A state moves one step at a time under one of 6 hidden systems, and each row is a state written as 20 numbers. Each run below is a few steps of one system.
seq 1, liv, 8 rows:
[[ -6 -47   2  30  16  -5 -11 -56  -2 -32 -10  10 -14  -2 -49 -10 -28  -9
   26 -23]
 [ -7  18   1  12  -8  -8   6 -37 -23  41 -26 -38   8  45  14 -50  35 -10
    2  -5]
 [ 20  54 -19  37  -2  24   2  46  25   6 -36 -21 -16 -30  11  25  11 -19
    6  19]
 [-20 -41   3  14  15  38  -2  34  17 -25   1  52   3  -8 -56 -12  -6  29
   28  15]
 [-14 -35 -19 -37 -32 -31  33 -16   3  32  21 -15  12  51  11 -18  53  31
   -2  -4]
 [ 21  60 -21 -19 -19  24  19   9  -1  17  -3 -28 -11  -3  32  62 -34  -3
  -44   5]
 [ 16 -24  25  12   9  25 -54  28 -20 -39   2  67 -21 -30 -15   6 -48  15
   20 -24]
 [-18 -52  10   9   4 -82  -2 -55  -7   4  12 -16  20  25   4 -36  32  46
    3  -2]]
seq 2, linop (8 x 20):
[[ -9 -19   1 -29  -8  16   5 -19 -15   1  15  12   6  24 -17   0 -15  13
   -5 -12]
 [ 22   7  -2 -11 -23 -17 -12 -14 -16  10  -4 -15 -15   8  27  11   2  -4
   -4 -25]
 [  7  18  10  20  15   4 -21  -3  -8 -13 -13  -2  -2 -20  -3  14 -35   9
   -8   4]
 [ -6 -16  17  -1  10 -14 -25  10  -8  -3  -1   3  20  -5  -8 -24  18  18
   17   8]
 [ -2   7 -12 -10  -2 -26  17  -4  16   6   3 -38  18  -2   4  13  25   5
   -5  17]
 [ -4  20  -2 -22   6  40   5  10  -3   0   3  -6  11  -3 -19  10 -14 -26
    0   9]
 [ 11 -33  -6 -11 -17   8  -8  -5   2 -15   1  15 -16   4 -23   5   4  -7
   30 -25]
 [  0  -1  -7   9  -8 -16   7 -45 -11   9 -12 -21  -5  25   1   3 -11  21
  -14 -10]]
seq 3, sirin:
[[  3 -42  11 -54  -7   6  -9  48   6 -24  53  51   1 -23  -1   3  15 -21
   24 -16]
 [ -1 -45 -19 -27 -24 -18  32 -75  -3  -9  26  -2 -21  34 -10  26 -29   0
  -19 -41]
 [ 12  54  25 -11  -1  15 -28 -32 -56  31 -15 -26   5  23  37 -31 -19 -40
  -17 -21]
 [ 27   6  17  51  23 -15 -56  12   3 -37 -31   5 -20 -59  -4  11 -22 -16
   31 -10]
 [-43 -35   3  52  34 -19  26 -26  19  -5  -7  10  20  11 -38 -37   2  46
   -6  35]
 [-11  23 -13 -16  -9 -18  40  28  26  35  11 -37  24   7  32 -25  75 -36
    1  26]
 [ 12  10 -22 -29  -6  59  21  38  28 -29  15  16 -18 -36 -27  59 -30 -48
    4  -2]
 [ -8 -58   6  -9 -24  34  -4 -16 -27  -1   9  66 -23  49 -24 -29 -18  33
   13 -36]]
seq 4, sirin:
[[  2  13 -12  36 -11  13  24  -7   9  18 -19   3 -26  15  19 -17  10 -23
   -4  -6]
 [  4  20  -6  41   0  22  10  26  11   3 -14  22 -23 -12  17  -1 -11  -9
   -7   4]
 [ -8 -16   0  33   1   0  17  20  14  -2   5  43 -16  -3  13 -11  -3  20
   -8   6]
 [ -9  -3  -7  10  -8 -22  35   3  14  13  21  14  -6   6  37  -5   9   3
  -26   3]
 [  2  18   6  -6   5   6  14  12   1  -1  25  19  -6 -16  31   7 -18 -31
  -24  -2]
 [ -2 -23  13   8   7   0  -3  -5  -4 -18  22  43 -16 -14  10  -9 -25 -16
   -3 -19]
 [ -8 -13   4  20   4 -28  17 -41  -3   4  10   7 -13  10  23 -21  -4 -16
  -15 -16]
 [ -1  29  10  21  15   0   8  -6   0   4   0  -6  -4 -16  27 -13  -6 -47
  -15   3]]
seq 5, fineg (8 x 20):
[[ 10 -13 -18  28   6 -12  -8  27  36 -35 -15  -1  -9 -43 -29  48 -12  37
   16  17]
 [-38 -20  15 -19  18   6  12 -22 -20  17  15   5  42  41 -26 -42   3  39
  -12  21]
 [ 24  25 -12 -47 -33 -13  -1  41   5  18  13 -27   5  -4  42  23  43 -15
    2  -3]
 [  4   0  -5 -10  13  44  -5 -16  -4 -34   2   9  -6 -19 -47  46 -70  -7
   -7  -5]
 [  3 -45  18  -9 -16 -21 -30 -28 -34   6   2  21  -5  35   5 -46  21  17
   25 -33]
 [ 21  39 -18   9 -14 -46   1 -12  11  15 -22 -67   1  -9  31  39  14  16
  -16   9]
 [-12  35  25   7  36  62 -30  23 -22 -11 -23   7  24 -15 -38 -16 -36 -13
    9  23]
 [  1 -68  -2 -11 -14 -33 -10  22  23 -20  18  21   2  -5 -18 -13  51  20
   47  -9]]
seq 6, tem, 8 rows:
[[-16 -35  -1 -43   5  38  31 -12   7 -28  52  40  -2  -5 -30  15 -36 -45
   -8 -15]
 [  9 -44   2  -9 -21 -12   5 -68 -21  -6  18  21 -34  29  11 -18 -16 -37
    4 -58]
 [ 13  32   6  51   5 -18  -7 -60 -23   8 -29 -19 -28   3  36  -4 -40 -22
  -27 -23]
 [ -5  29  32  72  42   0 -32  18  -7  -7 -31  17   1 -34  12 -39 -13  -6
    6  20]
 [-32 -27   1  43  29 -39  24  22  40  -7   7   8  25 -19  -9 -36  44  19
   10  42]
 [-34   8 -22 -23   4  20  72  11  32  20  32  -9  24  14  -2  -9  29 -35
  -20  32]
 [  8 -10 -19 -18 -21  55  32  19  16 -12  23  44 -37  -6  -5  16 -11 -65
    7 -28]
 [  4 -49  -7  23 -19   3   9 -45  -6 -15   6  51 -46  24  -4   6 -42  17
   -7 -46]]
seq 7, tem (8 x 20):
[[ -5 -25 -11  23   1 -30 -13   9  14  -6 -27 -17  13   6 -30   9  18  84
   17  24]
 [-12  32  -5 -42  -9   8  11  26  -9  40   1 -41  43  30   7  -9  42  26
  -10  33]
 [ 29  14 -20 -41 -23  27  -9  57  19 -12   6  -7  -7 -31  -8  54   9 -20
   20  -3]
 [  0 -47  -3 -34 -12  16 -16 -16 -14 -24  11  20   0  18 -54  27 -34  53
   12 -17]
 [ 17   3   4 -41 -33 -30 -25 -37 -43  33  -4 -38   7  47  31 -13  23  20
   -2 -29]
 [ 36  62   3   3   1  -2 -37  11  -8  -3 -31 -48  -3 -36  18  50 -25 -10
   -7   2]
 [ -7 -20  26   3  29  14 -55  29 -13 -30 -17  16  27 -23 -55  -8 -15  46
   35  20]
 [ -9 -32 -11 -38 -15 -53   7 -16   6  19   7 -53  36  31 -12 -15  71  33
   22  13]]
seq 8, fineg, 8 rows:
[[-11   9  -2  -2  19 -33 -10 -22   0  -1 -14 -55  40   0 -26  28 -12  70
  -16  37]
 [ -5  28  26 -57   9  27 -36  39 -34  19   4 -21  52   7 -10 -25  24   0
   17  21]
 [ 21 -32 -19 -50 -18  -7 -15  19  20 -35  15 -16   4 -27 -41  57   9   1
   35 -10]
 [ -9 -22  -3 -45 -13  14  -2 -66 -35   7  -1 -28  16  52 -44   3 -22  22
   -3 -16]
 [ 42  30  -4 -26 -41  -1 -48   8 -30  25 -34 -42 -12  16  23  10  27  -1
   26 -28]
 [ 15  10  -6  22  10  16 -38   2   1 -29 -45 -24  -3 -24 -52  43 -36  42
   20  10]
 [-16 -31  16 -16   7  -9 -31   0 -23  13 -13  -7  37  33 -37 -44  34  59
   28  17]
 [ 13  24 -22 -53 -24 -20   3  32  14  16   0 -64  31   1   6  43  45  27
    2  24]]
seq 9, fogel (8 x 20):
[[-13 -12   1  30  17 -19  -4 -17  10  -7 -22 -23  16  -1 -31 -14  12  24
   15  20]
 [-10  19  -4 -11  -2  11   9  20   4  26 -11 -30  26  16  -4 -22  41  -3
   10  23]
 [ 11   6 -24 -16 -16  34  11  32  23  -6  -5  -6 -10 -12 -21  34   8 -18
   18   3]
 [ -5 -31 -14 -18 -14  26  10 -17  -4  -6   5  19  -9  27 -35  14 -20  26
    4 -14]
 [ 15   1  -3 -15 -30 -19 -11 -16 -23  25  -7 -13  -8  30  29   1  11  29
   -7 -21]
 [ 19  39   8  14   3   0 -30  18 -12  -1 -22 -12  -2 -22  16  26 -24  18
  -12   8]
 [-12 -22  20   7  23  -3 -26  21  -3 -19   3  23  21 -18 -27 -14  -4  31
   17  15]
 [-11 -15  -6 -31  -2 -41  14  -7   9   9  18 -37  32   7  -2  -1  40  13
    2  15]]
seq 10, liv, 8 rows:
[[ -2  43   2  11  -2  39 -16  34 -18  29 -36  -5  10  20  -2  -2  -7  53
   -9  27]
 [ 14 -16  -2 -10 -12 -15 -27  62  11  -7  -1  13   6 -21   1  14  30  48
   26  10]
 [-18 -17  -8 -41   3 -18  12 -11   4  -6  23 -22  37  11 -28  26  -5  54
  -15  24]
 [ 18  23   8 -70 -20  11 -23   3 -34  14  17 -24  16  11  14  19  -4  -8
   -7 -16]
 [ 30  -9  -2  -6  -7 -19 -33 -16  -2 -34  -9 -14 -18 -30 -11  48 -30  -1
   14 -25]
 [ -9 -11  21   3  16  -6 -33 -48 -34  -4 -19 -18  21  18 -32 -27 -18  18
   11  -5]
 [ 16  31   1  -1 -10 -21 -21   1  -7  22 -29 -57  12   3  18 -12  44 -14
   20   4]
 [  3  20 -13  12  14  31  -7  25  21 -19 -26 -22   8 -31 -44  29 -10  -2
   19  26]]
seq 11, linop, 8 rows:
[[ 16 -22 -12 -40 -17  12 -22 -44 -14  -8 -20 -48   3  18 -51   5  18 -36
   50 -29]
 [ 21  18 -22  13 -19  17 -16 -52 -16   8 -55 -56 -16  29 -34  19 -13   3
   18 -20]
 [ 17  28   0  22 -10  38 -45  12 -26  15 -65 -22  -6  20 -27  -4   1  37
   27   1]
 [ 10  -6 -19  10 -17  -5 -22  34   9   7 -41 -20   6  11 -26  17  30  79
   26  19]
 [ -6  16 -15 -40 -12  10   4  23  -4  23  -6 -33  36  24 -19  30  10  71
  -14  33]
 [ 21  12  -9 -72 -28  26 -19  34 -11   4  12 -17  13   3 -11  45   2  21
    7  -4]
 [ 21 -24  -5 -49 -17  -1 -29 -21 -16 -25   8 -12  -2  -3 -33  55 -35  30
    6 -23]
 [ 16   4  20 -35  -8 -23 -50 -44 -49   2  -9 -38  16  19  -4   8 -20  27
    2 -22]]
seq 12, fogel, 8 rows:
[[-28 -40 -22  17   1   6  68  -5  36  -9  36  45 -17   6  -5  -5   0 -16
  -17   3]
 [ -6   0  -9  -3 -20  -2  50 -20   0  26  32  25 -24  29  53 -13   0 -29
  -39 -20]
 [ 16  18   5  35  -2   5   8   3   1  -6   8  41 -44 -24  54  13 -40 -37
  -29 -23]
 [-19 -29  22  57  30 -23   7 -15   5 -22  16  57 -18 -19  16 -30 -32   3
  -16  -3]
 [-24  -2  15  30  19 -57  33 -12  13  16  27   7  13  -7  54 -45  31 -17
  -27  15]
 [-10  38   4  18  24   9  38  22  26   1  22   6   0 -38  33  -6  -2 -74
  -24  19]
 [-21 -38   2  18  20  27  36  -5  24 -30  35  61 -20 -19 -19 -17 -18 -61
    6 -11]
 [-14 -36 -15  17 -14 -32  56 -61  12  12  26  17 -27  32  28 -24   8 -31
  -21 -29]]

Which system made each run below?
seq 13:
[[-15 -12 -44 -34 -18  33  65  26  41   2  28   3   2   8 -25  50   3  17
  -20  24]
 [  9  -5  -2 -66 -39  45  -1  25 -29  23  28  32  -5  37  14  -1   1   3
   -5 -29]]
	sirin
seq 14:
[[ 10  -4  -1  19  22 -27 -15 -37  16 -43 -10 -30  -3 -43 -30  39 -33 -19
   10  -4]
 [-17  -5  24 -10  17  23 -24 -31 -36   7 -11 -10  26  25 -36 -53   2 -21
   26  -4]]
	liv
seq 15 (2 x 20):
[[ 12 -26  10 -13  -6  22 -15  33   1 -24  24  58 -22 -24   3   4 -12 -28
   19 -26]
 [-10 -45   1  17   2 -52  17 -56   2 -14  21  11 -10   8   5  -3 -16  19
  -16 -19]]
	linop
seq 16 (2 x 20):
[[-29  47   0  23  21 -14  41 -25  -1  40  -7 -42  30  19  27 -21   5   6
  -49  40]
 [ 11  28   9   2   5  45  -9  76  13  -1   4  37 -10 -38  20 -15  19 -63
   23   3]]
	fogel
seq 17, 2 rows:
[[ 13   8   1 -27 -27   8 -16  17 -23  29  -8  -6   5  31  18 -10  24  26
    7  -7]
 [ 18  14 -11  -7  -7   1 -17  17   3 -13 -12 -14  -3 -19  -9  47 -19  32
   -3   5]]
	fineg
seq 18:
[[-20 -21 -11 -34   2  35  34  -7   7 -12  33  22   7  11 -33  20 -28  -5
  -14   3]
 [ 14 -21  -2 -36 -33  -9   1 -25 -21  10  20   9 -18  28  26  -2   3 -12
   -3 -43]]
	fogel
seq 19:
[[ -1   6   8 -19  -6 -17  -8 -25 -27  14   9 -10   9  21  19   5 -18  31
  -28  -8]
 [ 18  26  17  -1   5 -17 -32   9 -16  -1  -3 -14   3 -24  28  13 -12  -2
   -9  -4]]
	liv
seq 20:
[[-16 -32  -2  31   5  16  19 -32  -1  -2  -2  35 -20  22 -17 -26 -18  -1
    1 -15]
 [  3  11  -2  30 -17 -16  14  -5  -3  30 -12   4 -19  21  47 -29  22   0
  -13  -9]]
	linop
seq 21 (2 x 20):
[[  4  20  19  21  21  21 -16   4 -10 -14  -3  19  -9 -28   7 -10 -31 -47
   -1  -7]
 [ -8 -38   7  34  11 -26  -5  -7  12 -16   1  21  -6 -12 -11 -30  15  -2
   24  -4]]
	linop
seq 22 (2 x 20):
[[ -5  27   3   7  -5  55  -6  48  -8  27 -27  12   5  18  -7 -32  22   3
   18  17]
 [ 13 -25 -32  10 -30 -16  15  38  40  -8  -2   9 -20  -9  -1  30  32  33
   19   0]]
	tem
seq 23 (2 x 20):
[[-11  14  12  34  19   6  -2  51  17  13 -15   8  14 -16   9 -57  56 -29
   32  26]
 [-20 -24 -39  18   0   1  62  19  63 -13  11   1  -4 -12 -29  27  20   1
    1  30]]
	tem
seq 24:
[[  9 -11  -8 -29 -15 -41   9   1  12  -3  27 -17   6  -9  21  26  18   7
   -9  -4]
 [ -3  14   7 -23  13  16  -1 -21 -16 -11  14  -5   9  -6 -11  24 -46  -9
  -23   0]]
	liv
seq 25 (2 x 20):
[[-21 -34 -15   0  10 -26  48  25  52 -23  40  19   8 -30  -5  17  19  -4
   -5  25]
 [-26 -11   4 -40   4  17  48 -29  -6  11  48  14  13  25   6 -16 -11 -39
  -29  -2]]
	linop
seq 26 (2 x 20):
[[  0  -8  15 -31   1 -81 -14   5  -3  13  26 -32  39  -3  41  -8  46  38
   -8  15]
 [ -3  48   2 -35  26   3  11  13  12 -10  20 -47  36 -41   0  42 -16 -37
  -25  33]]
	linop
seq 27 (2 x 20):
[[ 25  -2   9  -3  -5  11 -15  -8 -12 -25  17  38 -35 -27  20  29 -56 -35
  -11 -39]
 [ -1 -29  19  44  12 -45 -18 -57 -20 -15  -4  17 -17   2  16 -26 -25   9
   -5 -28]]
	fineg
seq 28, 2 rows:
[[  9 -22 -11  11 -16   4   3  27  17 -13   6  35 -25 -10   3  15   0  10
   11 -12]
 [-17 -16   3   1   3 -16  17 -23  -6   4  18  12   6  18   5  -6 -16  32
  -27   1]]
	linop
seq 29, 2 rows:
[[  0 -41  14 -14 -17 -10 -10  -4 -17   8  18  33  -7  25  15 -47  28  -9
   23 -29]
 [ 15  19 -21  15 -13 -26  21 -46   9   1 -10 -41 -23   0  22  33 -15 -25
  -21 -16]]
	sirin
seq 30, 2 rows:
[[  5 -12   5  -2   2 -47 -11  -1   4  -9   8 -15  10 -15  11  13  10  28
   -1   5]
 [-10  22  12 -21  19  -4  -1  -2  -9   2  11 -26  32  -9  -1   3  -7  -3
  -15  20]]
	linop
seq 31, 2 rows:
[[ -6  -8   3   8  13   1 -20  -2  -5 -14 -17  -9  16  -5 -40  14 -17  51
    8  17]
 [ -4  -5   6 -32  -7 -13 -15  12 -13  19   0 -24  33  20  -3 -18  40  31
   14  13]]
	fogel
seq 32:
[[  2  32  -2  13   4   4 -21   0 -13  15 -41 -40  18  12 -15  12  -6  55
   -4  24]
 [  9  14  -2 -25  -8  14 -30  51  -4   8 -17 -18  25  -2 -16  11  27  38
   23  22]]
	linop
seq 33:
[[ 14  17 -30  17 -24  32  31  -6  16   9 -18  -5 -36  10   3  26 -12 -26
   -7 -13]
 [ -1 -10   4  26  -2  41 -10   6 -14  -3 -14  48 -26  13 -13 -13 -30  19
    3 -16]]
	linop
seq 34, 2 rows:
[[ -3   6   1  67   9  27   6  25  10  -1 -21  50 -32 -10  11 -23 -15  -5
   -1   2]
 [-13 -15 -10  55  -5 -24  37  15  29   8   4  36 -23   2  33 -20  19  19
  -14   8]]
	sirin
seq 35:
[[  5  16 -14  29   0   0   3  34  27   7 -28 -21   2 -14   0 -12  45 -18
   28  19]
 [-20  -7 -24   5   3  38  39  19  31  -4  -4   5   4   3 -41  13   1   4
    3  26]]
	fogel
seq 36:
[[ -7   7 -16 -11   3   8  17  49  37  -2   3 -19  22 -22 -19  13  40  -6
   18  35]
 [-17 -26 -22 -44  -8  33  35  -4  15  -7  24   3  12  18 -45  18  -1  -4
    4   3]]
	linop
